J730: [135  86 168 104 107 126 100 162 125 125 185 157 101 102 129 123 133 155
 186 155 145 146 144  73  58 141 117  70 119 179 143]
J583: [104 107 126 101 162 125  90 158 159 100 142 138 137  82 118 116 155 140
 120 141 156  70 129 160 194 107 169 101  80 123 114]
J83: [137  82 119 104 107 126 100 162 125 125 185 157 101 102 129 123 133 155
 186 155 145 146 144  73 119 139 116 166 145 127 130]
asked: [100 142 138 137  82 118 116 155 140 120 141]
J583
asked: [137  82 119 104 107 126 100 162 125 125 185 157 101 102 129 123 133 155
 186 155 145 146 144  73 119 139 116 166 145 127 130]
J83
asked: [168 104 107]
J730
asked: [137  82 118]
J583
asked: [144  73 119 139 116]
J83
asked: [168 104 107 126 100 162]
J730

J542: [123 152 100 126 150 163 125 165 112 101  98 110 149]
J22: [165 168 124  86 117 125 177 163 144 116 139 110 144]
J952: [122  73 129 147 117 143 160 132 167 154 130 126 139]
J445: [145 133 129  90 125 165 142 112 127 158 134 119 129]
J280: [132 167 154 130 125 139  95  93 141 120 104  96 133]
J75: [145 133 129  90 125 165 142 112 127 158 113  80 134]
J321: [165 168 124  86 117 125 140 131 109 120 141 103 121]
J110: [142 130 176 118 138 107  95  93 141 120 104 124 138]
J260: [121 125 131  76 160 128 125 151 109 132 108  89 156]
J289: [103  99 140  63 145 135 115 118 132 153 121 139 136]
J456: [ 96 123 123 135 139 192 114 109 131 120  95 118 118]
asked: [132 167 154 130 126 139]
J952
asked: [109 131 120]
J456

J211: [108 147 145 134  88 129 142 147 148 150  63 187  98 156 128 123 151 156
 128 118  75]
J776: [136 146 123 120 109 135 127 120 123 107 192  78 111 110 147 145 134  88
 147 133 167]
J483: [120 124 134 126 112 139 138 128 138 119 150 118 128 124 147 144 149 104
 136 129 131]
asked: [110 147 145 134  88]
J776
asked: [145 134  88 147]
J776
asked: [120 123]
J776
asked: [139 138 128 138]
J483

J148: [115 120 109 149 151 150 107 143  96  94 101 114 127 102 142 149 114 125
 113 128 137]
J775: [ 95 120  92 123 131 137 107 154  91 117 139 131 114 126 139 139 102 100
 148 141 126]
J122: [ 95 142 108 143 158 134 113 107 138 103 126 100 128 109 139 150 122 131
 118 133 141]
J556: [106 145  99 119 133 139  93 126 142 105 116 105 144 110 136 145 118 114
 134 140 141]
J698: [ 96  94 101 114 127 117 148 154 131 135 123 138 129 106 126 141 113 111
 132 127 136]
J356: [100 121  97 152 160 142 103 152 105  75 102 123 131 121 156 155 124 134
 122 149 142]
J688: [136 137 141 148 113 169 129 133  76 153 103  76  74  91 160 159 124 128
 111 126 142]
J178: [115 120 109 149 151 150 107 143  96  94 101 114 127 117 149 154 131 135
 123 138 144]
asked: [115 120 109 149 151 150 107 143  96  94 101 114 127 117 149 154 131 135
 123 138 144]
J178
asked: [ 96  94 101 114 127 117 149 154 131 135 123 138]
J178

J885: [ 75 136 122 127]
J106: [136  75 163 151]
J165: [119 165  79 131]
J474: [ 75 136 122 171]
J543: [127 161 136 168]
asked: [119 165  79]
J165
asked: [ 75 136 122 171]
J474

J134: [111 125 114 126 131  93 100 105]
J210: [118 126 120 127 128 107 113 114]
J377: [118 126 120 127 128 107  95 102]
J670: [ 93 123 129 150 127  62  76  86]
J360: [154 130 150 129 127 170 167 162]
J358: [122 123 127 129 150 114 113 117]
J889: [138 128 137 127 129 156 149 145]
J956: [130 128 132 127 128 124 128 129]
J156: [124 127 130 126 134 105 119 124]
J710: [128 125 122 126 128 137 129 127]
asked: [150 129 127]
J360
asked: [123 129 150 127]
J670
asked: [126 131  93]
J134
asked: [128 124]
J956

J67: [163  99  73 116  84]
J166: [147 107 158 100 154]
J587: [119 153  91 159  91]
J809: [133  80 139  71 133]
J426: [173  87 105 164 172]
J641: [ 63  71 139  80  84]
asked: [ 80 139  71]
J809
asked: [80 84]
J641

J302: [132 121 125 122 119 136 125 134 128 107 127  81]
J364: [121 132 122 125 119 130 128 114 175 128 149 130]
J378: [138 136 100  65 118 129 127 144  81 128 107 127]
asked: [ 81 128 107 127]
J378
asked: [132 121 125 122 119]
J302
asked: [ 65 118]
J378
asked: [136 125 134 128 107 127]
J302
asked: [138 136 100]
J378
asked: [138 136 100  65 118 129 127 144  81 128]
J378
asked: [132 121 125]
J302

J217: [137 126 125 133 127 131 108 114 135 130 114 138 126 129 132 125 129 149]
J735: [138 130 114 138 126 129 115 138 132 123  80 193 124  89 127 115 130 134]
J145: [146 127 128 155 128 127 145 100 129 128 146  82 127 121 129 128 128 156]
asked: [135 130 114 138 126 129]
J217
asked: [138 130 114 138 126 129 115]
J735
asked: [138 130 114 138 126 129 115 138 132 123  80 193 124  89 127 115 130 134]
J735

J200: [175 118 129 144 115 143 116 140 121 142]
J736: [ 63 124 147  98 101 117 108 118 139  98]
J758: [175 118 124 127 144 143 116 140 121 142]
J262: [133 124 127 144 124 121 168 124 118  89]
asked: [127 144 124]
J262
asked: [175 118 129 144 115 143 116 140 121 142]
J200

J458: [129 183 108 148 131  89 123 186 143 166 188 180 103 158  96 153 182 171
 165 161 152 134  97  97  94  91  67  71 131 110  83 151]
J712: [153 156  89 148 147 104  78 153  79 183 155  65 174 129  70 101 103  82
 126 131 108 134 183  75 113 176  93  79 141 121 110 147]
J169: [ 92 172  94 179 175 105 170 151 130 140 146  90  85  78 142  97  96 100
  73  75 113 111 133  93 110 141 119 161 100 159  85 168]
J847: [169  94 129 185  94 162 103 148 135 123 188 158 185  75 159 165 160  89
 137 118 114 153  95  78  82 161 132 116 131 133 120 112]
J816: [ 96 118  93  68 148  74 129 120  91 106 105 153  97 120 135 106 123 156
 175  74 142 169 153 114 165  87 162 152 177  78 177 191]
J282: [ 92 172  94 179 175 105 170 151 130 140 146  90  80  78 142  97  96 100
  73  75 113  93 133  93 110 141 119 161 100 159  85 168]
J133: [ 69 163  82 129  97 122  65 115 149 103  85 172 153  86 151 168 179 167
  89 157 132 134 132 158 114 140 139 165 169 100  69 189]
J442: [ 85 162  73 131  72 124  99 109  78  78 126 159  95 174 163 124 114 184
  83 167 130 142 177  89 153 145 108 136 163 110 187 175]
J647: [153 127 130 180 189  97  83  70 119 145 110  69 119 153 127 129 134  77
 159 120  75 106 123  79 165 101  92 110 190 141 103  76]
J204: [147  96  98 128 101 151 131  93 107 181 161 140  90 115  79 155  81 101
  67 159 162 164 182  92  82  65 162 161 157 108 118  94]
J652: [113 190  72 123 117 113 145  88  81 183 116  91  81 179  66 125 147 170
  85 125 187  81 118 183  92 118 102 100 115  82 123 128]
J826: [106 188 177 180 189  97  83  70 119 145 110  69 119 153 127 129 134  77
 159 120  75 106 123 113 165 101  92 110 190 141 103  76]
asked: [129 185]
J847
asked: [ 70 101 103  82]
J712
asked: [106 188 177 180 189  97  83  70 119 145 110  69 119 153 127 129 134  77
 159 120  75 106 123 113 165 101  92 110 190 141 103  76]
J826

J523: [131 121 151 128 166]
J14: [131  91 161 123 123]
J441: [126 125 141 130 147]
J886: [116 107 157 129  87]
J112: [134 138 127 132 145]
J152: [126 144 106 134 135]
J720: [127 134 138 129 117]
asked: [134 135]
J152
asked: [134 138 127]
J112
asked: [134 138 129 117]
J720
asked: [116 107 157 129]
J886
asked: [127 134]
J720
asked: [116 107]
J886

